B =
[[143 104 111 135 121 130 134 116 122]
 [141 113 115 109 126 122 144 136 117]
 [135 122 131 117 126 127 132 139 117]
 [144 112 135 121 118 137 132 141 116]
 [132 124 122 121 133 116 131 129 112]]
Rows and columns are numbered from 1.
The bottom-right entry: 112
Which number is the entry in row 1 and column 1?
A: 143
Which number is the entry in row 3 and column 3?
A: 131
Which number is the entry in row 1 and column 2?
A: 104
The entry in the bottom-left corner is 132
Which number is the top-right entry?
A: 122
The entry directly above 109 -> 135
Which number is the entry in row 2 and column 1?
A: 141
The bottom entry of the column that holds the smallest entry is 124
Which number is the entry just right of 115?
A: 109
Which number is the entry in row 3 and column 2?
A: 122
The entry directly below 109: 117
The entry directly below 118 is 133
The entry at row 1, column 3 -> 111

W =
[[131 130 137 127 123 125]
 [124 129 121 125 134 127]
 [123 131 112 129 130  99]
 [135 129 133 125 124 125]
 [118 129 103 126 135 140]
 [129 125 130 131 126 135]
 [128 130 128 129 132 134]
 [132 131 132 124 127 136]
 [129 130 123 129 128 134]]
Indices start at 1.
The top-left entry?
Answer: 131
The entry at row 2, column 1?
Answer: 124
The entry at row 3, column 3: 112
The entry in row 1 and column 3 -> 137
The bottom-right entry is 134
The entry in row 1 and column 2?
Answer: 130
The bottom-left entry -> 129
The entry in row 2 and column 2: 129
The entry directly below the largest entry -> 135
The entry just left of the largest entry?
Answer: 135
The entry just right of 133?
Answer: 125
The smallest entry is 99
The entry in row 3 and column 1 is 123
The top entry of the column that holds the smallest entry is 125

A = (122, 108, 132, 106, 127, 129)
The entry just right of 106 is 127
The entry just left of the smallest entry -> 132

Read these off the grid that follows. Counting starts at 1.
1) Give the entry directly above the largest entry.
2) Give the entry in the top-right corner.
3) Give the entry just right of 120.
4) Give the entry just right of 141.
5) Give the entry at row 1, column 2.
6) Give the entry in row 3 and column 3.
7) Give the entry in row 1 and column 1.
8) Give the entry directly above 141.
[[135 139 132 128 118 129 117]
 [134 125 120 121 105 130 130]
 [135 148 130 124 146 139 115]
 [118 123 122 121 144 139 143]
 [119 103 131 128 139 130 142]
 [129 133 144 141 116 132 122]]
1) 125
2) 117
3) 121
4) 116
5) 139
6) 130
7) 135
8) 128

M =
array([[142, 114, 124, 134, 129, 146, 127],
       [145, 113, 124, 141, 122, 152, 127],
       [143, 113, 124, 142, 114, 147, 140],
       [111, 140, 129, 117, 131,  99, 130],
       [119, 139, 133, 125, 126, 116, 132],
       [122, 131, 129, 126, 121, 115, 136],
       [119, 140, 133, 128, 125, 123, 133],
       [127, 130, 131, 132, 117, 124, 138],
       [127, 124, 126, 129, 119, 120, 138],
       [125, 120, 124, 121, 128, 110, 130],
       [115, 143, 133, 122, 130, 114, 129]])
The smallest entry in the last row is 114
The 3rd entry on the diagonal from the top-right corner?
Answer: 114
The 1st entry, reading row by row: 142
The last entry in the row that holds the smallest entry?
Answer: 130
The smallest entry in the first row: 114
The fifth entry in reading order?
Answer: 129
The bottom-right entry -> 129
The 3rd-last entry, reading row by row: 130
The entry just right of 141 is 122
The largest entry in the last row is 143
The fifth-last entry, reading row by row?
Answer: 133
The first entry on the diagonal from the top-right corner: 127
The entry directly above 147?
Answer: 152
The fourth-last entry, reading row by row: 122
The top entry of the column that holds the smallest entry?
Answer: 146
The entry in the bottom-left corner?
Answer: 115
The largest entry in the last column is 140
The entry just right of the largest entry?
Answer: 127
The entry just right of 110 -> 130
The third smallest entry -> 111
The third entry on the main diagonal: 124
The entry just left of the centre entry?
Answer: 129
The fourth entry in reading order is 134
The entry just left of 136 -> 115
The entry directly below the smallest entry?
Answer: 116
The entry just left of 123: 125
The entry directly above 136: 132
The 2nd largest entry?
Answer: 147
The entry at the centre?
Answer: 126
The 2nd smallest entry is 110

Read these off the grid that follows.
1) Read off the entry in the top-left corner.
2) Read off the second entry from the end, reading row by row.
3) Read off the top entry of the column that holds the smallest entry.
4) Read off the entry just left of the smallest entry.
5) Read off the 5th-last entry, reading row by row.
6) Read off the largest entry in the first column.
7) Read off the entry in the top-right corner.
8) Read off the entry directly below the smallest entry.
[[131 142 122 146 110 125 141 115 143 142 112 128 138 142 133 128]
 [103 147 146 125 128 123 108 138 105 148 119 144 140 111 118 139]
 [105 135 142 109 104 133 111 148 140 111 105 149 121 119 141 109]
 [151 114 133 107 146 105 107 124 115 111 110 102 108 154 111 107]
 [124 140 113 110 151 125 137 109 106 143 154 140 121 118 107 122]
 [147 111 137 146 149 129 117 137 117 148 125 153 129 144 145 109]
 [104 115 117 142 145 146 107 112 142 136 110 104 107 133 105 108]]
1) 131
2) 105
3) 128
4) 110
5) 104
6) 151
7) 128
8) 140
